Each row is where one point has got to under a steady rotation. How many steps took it there?
The counts run from 0 to 373.
[ 16  -3  17  -5  -4   4   4   6   4  -7  11   7  -6   5   4 -11   9  -2
   2  -4  -9  -4  -2 -12 -12 -10  12  12  27  -8  11   7  -2   4   7   2
   1   5  -1   8  20  -3  -5   2  -1  18] -> 302
[ -5   5   5  -4   2  -7  16   4  10 -12  -6  11  -5  -1  -2  -6   1  -6
  18   2   7 -11   2 -28  -3  -5   4   4   1  -2   2  15  -4  -1 -12  10
   5  12  16   1 -17 -13  -4  -7   6  -1] -> 369
[ 13   8 -13   2   3 -10  17   9  -2   1  15   7   1  16 -15  -3   3  16
  11 -15   0  -3   9  -7  -4  10 -12   5  14   1   8  10   9  -2   9   5
  -9  -2  15   1  -9  -2  -8  -5  13  -2] -> 339
[ 11  11   3  -4   9  -7  17   7   2  -7   5  -8 -16   5   6 -10   9  14
  14 -18   3 -11   8 -14 -16  12 -12   3   2  -6   6  -2  -6  -1  -4  11
   3  -3   3   1   2  -2 -14 -10  -1  13] -> 349
[  5   1   0   0   2  -6   9 -17   9   1  10  10   5  -5   7   6  -4  17
  20   1  10  -8  20 -13   9 -11  -5  -9   3   3   2   7   1 -13 -16  10
   5   7  13   3   0 -11  11   6   7  -1] -> 206
[ 21   7   8   0   8   0  -4  -7  -4   5  11   7  -9   0  -2  13   7  -6
   8   4  -6   7 -15 -16   4   4  -2  -5  26   1   0  10  -8  15  -1  13
  -5  13   9  10  -4   9   0   6   3   6] -> 269
[ 16  -7  -7  -7 -10   1   2   2  -3   2  20   7   9   4  -2  13  -1  -1
  10  -3  -3   2  -5 -12  -7  -3  -4  15  24   5   2   0   3   6  11   4
 -21  -7  11   8  17   3  -1   8   3   9] -> 286
[ 10   8  -9  -4 -12 -10  14  14   3  -5   9  -3  -8  -5  -5   0  -8  -3
  14   4  -3 -10   2 -19   3  -7   1  13  15   7   0 -14  -2   2   2 -12
   2 -14  13  19  12  -5  -1   5   0  10] -> 127
[  8   5 -12  -8   4  -6   5  12   0   0  -5  23 -12 -13  -9  -4  -2   0
  12 -18 -18 -12   4 -13   6   3 -10   8   5  -8   0  -7   7  -1  -4  11
  -2  -5   9   7  -5   7  -6   1  10  17] -> 168
[  2   8  -2  -4  -8 -13   6   0  11  -2   0   5  -8  11   1 -14  -7  14
  22 -18   3 -18  14 -21   7  -4   0  -4   6  -5  -1  -3   2   6 -13   2
  10 -12  -1   2  10  -3   3   6   0  15] -> 187
[ 22   6 -12 -17  -7 -10   6  -6   0   0  -2  -3   0  -6  -4  12  11  -7
  12   1   2   0   5 -16  -2 -24   9   4   3  -1  -7   7  -7   8   4  -5
  -3 -16  18   7   0  -3 -12  -1  13   2] -> 100
[  1   2   3   3   4   4   9   3 -14  -1  11   0   0   9   3   9  -4   7
  -1   4   9  -4   7 -20 -10  -9  -7   7  14   3  14  -5   0   1   8   4
   3 -15  20  21  12  -7 -10   0  -7  16] -> 131
[  7  -2   1   2   6 -12   2 -12   3  -3   8  21   9  12  12   1   4  11
   8  -7 -10  -9  13 -15  10  -4  -3   0  11   1  -7  -6  -5  -6 -14   8
  11   5   7  11   9   0  -2  15  16   5] -> 200
[  7  14   1   7   6 -15   9  -5   5  -4  -4  11 -14  -5   4 -16  -1   8
  18  -8  -5 -16  12 -18  11   1 -13  -3   8  -5  -1  -5   0  -2 -17   3
  12  16  -1   4  -6   2   3  -2   2   4] -> 195
[ 15   4   4  -1  11 -12   9 -16  -5  -4   1   7  -3   4  13   0   2   2
  11  -9  -6  -6  15 -15   6 -11  -8  -7   4  -4  -5 -15  -8  -8 -24  14
  11   0   3   0  -1   0  -4   4  15  13] -> 202
[ 21   2   0 -10  -8   0   6   2  -6  -4  13 -11  -6  -3  -1   3  -1  -9
  18  -9   0  -1  -3 -13 -16 -11  -7   7  14  -7   5  -7   1   9   2  10
 -16 -13   5  -1   9   5  -4  -8  -7  21] -> 289
[  7  -5   4  -2   4   9   5  -3   3  -2  15  11   6   8   4  -7 -11   7
  10  -6  10  -9  21  -8  -9  -8 -13   8  16 -10  10   2   7 -16   2  15
 -10  12   7   0  15  -7   3  -3  -5  -4] -> 18
[  0   0   0 -10  10   3   0  14  -9   0  10  25  -1   8   3  12   2   8
   5  -3 -10   6   4 -15  -2  -6   5  -6  18  -8   6   2  -4  -2  -5  18
  11 -14  13  10  -1  -3  -4  -6   7  18] -> 157
[  5  11  -6  -5 -13 -10   4  -3   9   3  -8   5  -1  -6   5   6  -5  12
  23   3  17  -8   3 -20   8   2 -11   8  16   4 -13   4   0   6  -8   2
 -16  14   4   1  13   6   8  -1  -9  -4] -> 239
[  8  11 -13  -2   8  -8   4   8 -10   7   8  17  -3  -4  -6  -4   5   6
   8   8  -4   1  10 -10   2 -17 -10  -4  17  -9  10   4   5  -4  -2   2
  15   0  13   9 -13  -1  -7 -22   5   6] -> 151
[ 18  24   0 -11   9  -7  11  -1   2  -6   4   8  -5 -11  -8  -5  -2   2
  11   2  -1  -5  11   0 -10   3  -5  -1  10  -7   4  11  17  -5   8   7
  -2   0  20   7 -20   2  -6  -4  -5  11] -> 324
[ 17   9  -9  -6  -4  -6   8  -5  11  -3  -2   5  -2 -21   1   5  13  -2
  12  12   6  -6   5 -16  -1 -14   2  13   3   5  -3  13  -1  -2   4  -6
  -2  14  21  12  -1  -7  -4  -1   3 -11] -> 93
[  8  12 -19  -7   1 -12   4  11  -1   7   8  19  -2  -8  -9  -3   4   6
  15   8  -5  -2  10  -9   5 -14  -4  -4  16  -6   6   4   9  -3  -2  -2
  17  -4  13  10 -10  -2  -1 -17   8   2] -> 152
[ 14   7   8  -6   7  -4  -7 -11  -4  -8   0   3  -3  14   9  -7   1  -1
  18 -16   6  -1  20 -15 -14 -11  -3  -3   8 -17   6   7   4   7  -6  16
   2   5  -1  -7  -2   0  -8 -11  -1   9] -> 30
[ 12   5  -6   8  -1 -11   5   4  -3  -2   9 -10 -10 -11  -5  -4  -1  -1
  16  -4   8 -10  11 -20  -2 -12 -17   5   1   2  19  -5   6   9   3  -3
   8 -11  12  22   1  -2  -7  -3  -1  13] -> 134
[ -2   6   9  -2  -4  -7   7  -2  10  -3   1   3 -12   9   3 -13  -6  14
  18 -17   3 -19  13 -23   8  -5   4  -5   7  -6   6   0  -3   4 -16   4
  11  -7  -1   0   9  -7   6   3  -4  17] -> 188
[  3  16  -2 -11   5  -6  19   7   8  -3   5   0  -7  -1   7 -13   6  23
  16  -4  12 -17  11 -10 -14  12 -11   6   6  -5   4   4   1 -10  -1   5
   3   2  10   3   5  -9  -5 -10  -8   0] -> 351
[  3  11  -7  -1   3   2  19   3 -10   4  -4   5  -7   3  -8  -9 -11  11
   7 -19   5 -16  18 -13   5 -13 -14   0   7 -13   6  -6   7 -13  -4   8
  -5  -8  10  -7  -2   0  -6 -10  -2  14] -> 177
[ 10   7  -6   4  12  -3   6   9 -13   6   8  14  -7  -4  -5  -3   6   3
   5   2  -6   2   9 -12   1 -14 -12  -5  16 -12  17   2   1  -6  -3   7
  14   1  12  10 -11   0  -9 -19   8   9] -> 150
[ -4   1  -3  -9   5 -12   5  -5   4  -5  -6  24  13  17   2   3   9   2
   8  -3   5  -5   3 -22  -2  -1   3   4   7   1  -6  20  -2   9   0  10
   4   2  16  11  -5  -9 -14   6  15   1] -> 372
[  5  -1  -1  -7   2  -1   3   0   4   8  15  12   0  -4  -1 -10   9  11
   5   5   1 -14  12 -11   0 -20   5  -1  10  -5  17   9   0  -5   5  -4
  19  -9  15  17  13 -14   0  -1   4   9] -> 146
[ 31  11   0   0   5 -10   8  -4   8  -8   1  -5 -14  -6  -3   8  -3   2
  18 -17   1   4  19  -7   2  -4   0  -2   2  -2  -5   4   2  -6  -8  15
  -9  11  10  -3 -13   1  -3   1  12  -9] -> 48
[ 27  -2  10   4  -1  -9  -4 -19  -5   4   9  -8   0   7   0  12   4  -7
   7  -2   5   9  -1 -17   5 -20   2  -7  15   1   4  12  -7  14  -4   9
  -2   0   5  10   8   2  -3   8  10  10] -> 261
[  2  -4  -5 -10   0   6  10   2   3   4   5  21   1   4  -3  -3  -5  15
   1 -19  -7 -18  12 -12   7  -6   2   6   7  -5   3   0   5 -12   1  10
  -5 -14  13   5  17  -7  -1  14  10  17] -> 173
[ 15   5   2  -8   0  -4  12   1  16 -10  15  18  -4  -7  -9  -7   1   0
   9  -5 -15 -10   1  -8  -2   5  10   6  13   2   4  15  11  -5   7   4
  -4   3  19  10  -8  -6   1  16   9   5] -> 327
[ 10   0   2  -8  12  10  -2   7   0  -3  15  22  -3   9   6  -5 -11  -3
  11  -9  -9 -10   0 -12  -4  15  -8   8  23  -7  -1  -6   0  -3  -1  20
 -10   8   4   3  11   2   4   6  -4   5] -> 10
[ -1  -1   5  -7   5   5   3  17  -2  -2  13  26  -6   2   0   7   1   2
   8  -1 -16   3  -2 -17   1  -7  11  -4  19  -5   9   4  -6  -1  -9  16
  13  -9  13  11  -1  -4   0  -5  11  16] -> 156
[  8   5  -5 -10   1  -5   2  13   6   4   3   8 -15 -20  -4   2   1  11
  19 -14  -5  -4  13 -11   3  -6   1 -10  -2  -8   9   3   2  -3  -8  12
   9 -16   9   9   0  -2   2  -6   8  18] -> 161
[  3   3  -3  -9   6  12  10 -10   2  15   2  20  -3   3  -1   2   3  14
   8   0   5 -12  -7 -19  12   1  -3   1  18  -4  -5  13  -8  -6  -9  10
 -14  18   8 -11   2   0   6  -1   1  -7] -> 224
[ 19   4   5   3  -2  -4  -4  -9  11   7  14   4  -6 -12  -7  11   2   3
  14   7   4   5  -8 -14  10  -1   4  -4  22   8   5  22  -2  12   1   4
  -5  13  10  11   2   3  10   7   4  -2] -> 267
[ 19   8  14 -11  14   7   5 -10   4  -5   4   9  -1  10  11  11   0  10
   2  -7   2   3  16  -7  -4  -7  16  -3  16  -7  -6   9  -4 -13  -3  18
  -3   7  12  -3   2  -7  -5   5   6  -3] -> 44
[  6   1  -8  -1  -1 -21  13  -5   3  -7  -5   5   7   1  -2  -2   7   6
  17  -8  13  -3  19 -18  -7 -11 -14   4  -6  -2   5  11   4  -2  -5   7
   4   3  14   9  -9  -7 -14  -8  15  -2] -> 366
[ 10  10  -4  10   5 -18   5  -6   5   2  -4  10  -9  -1   3 -14   1  14
  15 -15  -1 -14  16 -16  13   2 -19  -3   8  -4   2  -3   4   1 -13   3
  11  14  -1   8  -2   6  -3   2   8   4] -> 194
[ 11   5  -1  -6  -4  -4   4   2   4 -14   6  11  -2   8   1 -17 -12 -12
  26  -9  -1  -5  11 -16  -7 -10  -6   9  15 -12   1  -4   5  -1 -10   8
  -5  13  -1  -9  -7   0   2 -12  -5   0] -> 23
[ 16  13 -12 -11  10  -3  -3   5   0   6  12   5  -7  -3  -5  -1 -14   9
  21  -8   9  -3  12  -1  -2  11 -22  -5  17  -9   2   2  11  -2   0  17
  -8   1   5   3   2   7   5  -8  -7   2] -> 5
[ 22   2 -13 -16   1  -8  -2  -3   3  -2  13   7   3   4   5 -10  -6   2
  17 -19  -3 -13  15  -4  -6   2 -15   8  13  -9  -6 -12   6  -4   0  11
  -9  -6  -3   4  18   4  -2   5   2   7] -> 13
